Each path below is one point turned by a fixed rotation once a step. After each direction that follows a path, write how fast that rotation turns it, in degrees a step (0 if it stays still).
Each turn is a multiple of 5 degrees from 10 to 175, or 0.
Each row of a path follows its step; steps can be skipped.

step 0: |   8.6 | -32.1 | -22.8 |  34.7 | -11.0 |  -7.2 |  16.3 |  -8.0 | -19.0 |  25.8 |  14.0 |  -8.1 |  35.5 |  34.4 |   3.3 |   2.5 |  -3.9 |  -4.7 |  -2.8 |  21.3 |  -9.0 |   0.5 |  -4.4 |  -7.9 | -11.8 | -13.2 |  27.8 |  -9.0 |  16.6 |  29.1 |  12.7 | -12.6 |   0.1 | -17.6 | -23.7 | -19.2 | -13.2 |   8.7 |   7.4 |   2.3 |  -9.6 |  -6.6 | -11.3 |  -9.2 |  -0.7 |   9.1 |  -8.6 |  -9.7 |   4.1 |   6.9 |  -9.5 |  21.8 | -15.4 |  16.7 |  23.8 |   8.2 |
step 2: |  -3.7 |   6.9 |  -4.6 | -12.6 |  19.0 |  12.5 | -15.2 | -38.3 | -16.8 |  -4.0 |  -6.6 |  38.0 |   5.8 |  12.9 |  -2.9 | -13.0 | -52.8 |  -1.5 |  -3.9 |  -0.1 | -18.0 |   8.2 |  -2.1 |  -6.3 |  -7.2 | -35.5 |   2.5 |   7.5 |  29.0 |   1.2 |   9.3 |   2.9 |   8.9 | -12.1 |  15.6 | -10.2 |   5.4 |  19.9 |  -3.2 | -22.8 |   3.2 |   1.8 | -26.1 |  13.0 |  -7.3 |   5.2 |  11.2 |  19.2 | -14.6 |   2.4 | -21.9 |   5.2 |  11.6 |  -9.3 |  12.8 |   1.6 |
step 3: | -13.1 | -19.2 | -17.3 |  -6.7 |   1.1 |  -4.8 |  17.3 | -26.1 | -10.6 |  27.9 | -33.5 |  27.8 |   4.0 | -21.0 | -16.9 | -11.4 |  -6.6 | -15.6 |  -4.3 |  12.3 | -19.0 |  21.0 | -18.8 |  -9.9 | -13.2 |  10.9 |  -4.7 |  -9.7 |  -2.1 |  20.5 |   9.7 |  10.9 |  18.5 |  -2.0 | -11.1 |   0.7 | -10.0 |   7.7 |  12.7 | -10.0 | -16.7 |  12.2 | -38.8 |  11.8 |  23.9 |  -3.6 | -13.9 | -13.2 |  14.0 |  20.6 |  14.0 |  19.7 |   7.4 |  21.9 |  13.8 |  10.5 |
step 4: |  18.3 |   0.7 |  16.4 |  -1.5 | -13.1 |  -8.9 |   3.7 |  -2.7 |   7.4 |  28.1 | -13.3 |   7.3 |  23.5 |   1.1 | -11.4 | -19.5 |  -1.0 |  -8.5 |  -6.3 |  28.9 |   2.4 |  30.9 |  32.8 |  -4.1 |   7.3 |  -1.1 |   7.8 | -18.7 |  34.2 |   9.2 |  -6.0 |  -2.5 |  -6.9 |   2.2 | -11.0 | -14.3 | -16.7 |  -1.7 |  11.2 | -17.1 | -13.7 |  -3.7 | -21.6 | -19.7 |  -3.6 |  28.4 | -37.1 | -22.1 | -13.7 |  18.5 |  -4.5 |  -5.7 |  -1.5 | -22.4 |   3.5 | -23.2 |
step 5: |  14.8 |  14.0 | -34.9 |  -8.9 |  -1.6 | -11.2 |  25.9 |  -2.7 | -41.4 |   2.7 |  11.1 |   0.0 |  21.3 |   1.3 | -10.7 |  -2.4 | -12.5 |   3.5 | -11.6 |   3.2 |  -1.6 | -24.0 |  25.8 | -24.3 |  -7.0 | -25.6 |  44.0 |   4.4 |   4.5 |   4.4 |  -6.3 |  -3.0 |  11.6 |  -7.7 |   1.4 | -30.8 |  -9.2 |  -2.1 |   2.3 |  -7.7 | -13.0 |  19.2 | -24.0 | -21.2 |   9.3 |  -4.7 |   9.6 |   3.1 | -10.2 |  15.8 | -14.9 | -11.0 |  -2.0 |  -7.0 |  21.9 | -13.8 |
step 6: | -28.8 |  -2.0 | -20.6 |  15.5 |   3.1 |   0.6 |  12.4 |  -3.6 |  -9.5 |  26.6 |   2.1 |  17.8 |  21.0 |   6.3 |  19.1 |  -8.3 | -14.6 |   9.3 |  19.2 | -15.3 | -23.5 |   5.4 |  -4.7 | -20.5 |  -2.3 |  -7.3 |  10.0 | -14.4 |  -1.9 |  30.0 | -16.6 |  -3.8 |  19.6 |  20.5 |   7.7 |  -2.8 |  18.3 |  -1.4 | -34.6 | -21.3 | -11.2 |  -5.4 | -30.8 | -19.3 |   9.1 |  20.5 |   0.5 |  -0.6 | -26.0 |  -4.5 |  -0.9 |  18.7 |  15.8 |  -8.3 |   8.3 |  26.0 |
step 7: |  -7.0 |  -9.2 |  -9.9 |   4.9 |  -7.3 |  15.9 | -10.9 | -39.5 |   1.5 |   5.5 | -19.5 |   0.1 | -20.2 | -19.7 | -10.2 | -12.0 | -31.7 |  -2.6 | -16.0 |  33.2 |  -2.9 |  19.1 |   8.9 |  -9.4 |   0.6 | -10.0 |  15.9 | -21.0 |  30.8 |  13.1 |  21.0 |   8.9 |   3.2 |  12.0 |  23.2 |  -6.3 |  -7.8 |  12.7 | -22.6 | -18.6 |   5.0 | -15.6 |  -9.8 | -31.5 |  25.2 |  17.6 |   0.5 |  -0.2 |   5.2 |  -5.2 | -23.3 |  14.7 | -10.0 |  15.2 |  -7.0 |   3.6 |
step 8: |  11.8 | -11.6 | -14.8 |  -9.4 |  -5.9 |  -2.8 |  23.1 |  -6.9 | -18.3 | -15.4 | -17.9 |  15.5 |  -4.4 |   8.1 |  -0.7 |  17.7 | -25.9 | -10.4 | -15.1 | -22.5 | -30.6 |  22.2 |  19.6 | -11.6 |   2.8 |   1.3 |   0.3 | -18.8 |  28.2 |   7.4 |  13.9 |  11.2 |  -7.1 | -10.6 |  -2.2 | -24.7 | -13.7 | -22.4 |  11.5 |  -8.4 | -25.5 |  -7.8 | -15.5 |  16.4 |  29.6 |  12.4 | -16.1 |  -4.7 |   5.4 |  41.3 | -15.7 |   0.0 |  12.4 |   8.0 |  -6.1 |  -0.2 |
step 9: |  12.3 |   2.5 |  -3.1 |   8.1 |   0.0 | -10.0 |  38.7 | -21.4 |  10.0 |   4.6 |  -8.5 |  19.2 |   4.2 | -15.4 | -13.2 |   1.5 |   3.3 | -19.9 |   2.3 |  -8.0 | -19.1 |   0.4 |  17.8 | -14.2 |  -2.3 | -17.4 |   1.9 |  -7.4 |   4.2 |  -3.5 | -45.8 |  -5.5 |  27.8 |  17.9 |  -6.3 |   7.1 | -24.1 |   2.0 |  -0.9 | -40.6 | -10.2 |  -7.0 | -41.3 |   0.1 |   1.8 |   5.7 | -12.3 |   5.1 | -19.0 |   3.8 |   2.8 | -12.4 |  -6.0 |  -8.6 |  -9.8 | -28.2 |
| -1.1 | -2.0 | -2.3 |  8.3 | -1.7 | -0.6 |  2.4 | -2.6 |  3.9 |  2.4 | -6.3 | -3.4 |  0.3 | -6.6 |  0.8 | -5.2 | -2.5 |  2.0 |  5.2 |  0.6 |  1.5 |  8.8 | -3.8 | -1.8 |  0.6 |  4.2 | -7.1 |  6.0 |  3.9 |  7.6 | 11.9 |  0.8 |  4.4 | -1.7 |  2.0 | -0.6 | -4.0 |  1.3 | -3.4 |  6.9 | -1.5 |  2.3 |  9.8 | -3.9 | -3.4 |  2.5 | -1.5 | -5.5 |  1.6 |  5.9 |  0.1 |  1.4 | -6.2 |  4.2 |  1.0 | -2.0 | => 95
|  2.1 |  4.9 | -3.2 | -5.8 |  7.2 | -6.0 |  4.8 |  0.1 |  2.0 | -4.0 |  2.0 |  3.2 | -1.9 |  4.8 | -3.4 |  5.7 | -6.2 |  5.4 |  8.1 |  4.8 |  3.4 | -1.2 |  2.0 | -1.6 |  6.0 |  1.5 | -1.0 |  2.9 | 10.1 |  2.5 | -3.1 |  2.4 | -0.4 |  4.2 |  6.9 | -0.2 | -1.6 | -7.5 |  0.7 |  5.3 |  0.6 |  3.8 |  2.0 |  4.6 |  0.6 | -7.0 |  0.8 |  5.9 | -4.9 |  7.5 | -0.7 | -7.5 | -1.9 | -1.6 |  2.6 |  1.9 | => 110
|  -0.7 |  -0.9 |  -1.6 |  -3.1 |   6.8 |   1.4 |  -5.2 |  -3.3 |   1.2 |  -1.1 |   1.2 |  -3.5 |  -5.1 |  -3.3 |  -0.8 |   9.7 |  -1.5 |   5.3 |   4.2 |  -6.4 |   2.3 |   3.4 |   4.9 |  -2.6 |  -2.8 |   5.0 |   1.6 |  -6.9 |  -7.7 |  -3.4 |  -0.7 |  -7.4 |   5.7 |   3.3 |  -3.9 |   4.2 |   1.5 |  -5.7 |  -3.0 |  -1.5 |  -7.2 |  -2.4 |  10.0 |   1.6 |   2.8 |  -1.3 |   0.4 |  -0.5 |   0.4 |  -1.3 |  -2.9 |   1.8 |  -4.7 |  -1.7 |  -5.9 | -10.4 | => 10
| -0.5 | -0.7 | -3.2 |  0.2 |  1.4 |  0.7 | -2.7 | -2.8 |  0.1 | -5.1 |  2.6 | -4.4 |  8.4 |  4.5 |  6.0 | -4.6 | -0.7 | 10.4 |  1.7 |  2.0 | -6.7 | -5.2 |  3.8 |  3.9 |  2.5 | -1.2 |  2.4 | -1.3 | -5.7 |  1.1 |  2.9 |  2.6 | -4.7 |  0.2 |  6.3 |  8.8 | -4.9 |  6.0 | -7.3 |  9.1 | -7.4 | -2.1 | -1.9 | -4.9 |  3.0 | -2.2 |  4.0 |  1.5 | -6.3 | -3.1 | -2.6 |  6.1 | -1.4 | -1.9 | -0.3 |  2.7 | => 70
| -3.9 |  3.2 | -1.3 | -0.6 | -6.6 | -4.3 |  8.3 |  7.4 | -7.4 |  5.2 | -0.2 |  3.0 |  3.7 |  7.0 |  3.3 |  4.0 |  2.4 | -0.3 | -6.7 |  4.4 |  1.9 | -0.7 |  0.4 | -3.3 | -4.8 |  0.7 |  3.1 |  3.3 |  1.9 | -0.7 | -4.2 |  2.0 |  0.2 |  3.7 | -4.6 |  8.0 | -7.9 |  4.4 | -1.4 |  0.9 |  1.1 |  5.7 |  5.4 |  1.6 | -4.0 | -2.4 | -2.2 | -7.2 | -2.9 |  0.9 |  0.6 |  1.3 | -6.5 | -5.7 | -7.1 | -7.5 | => 70
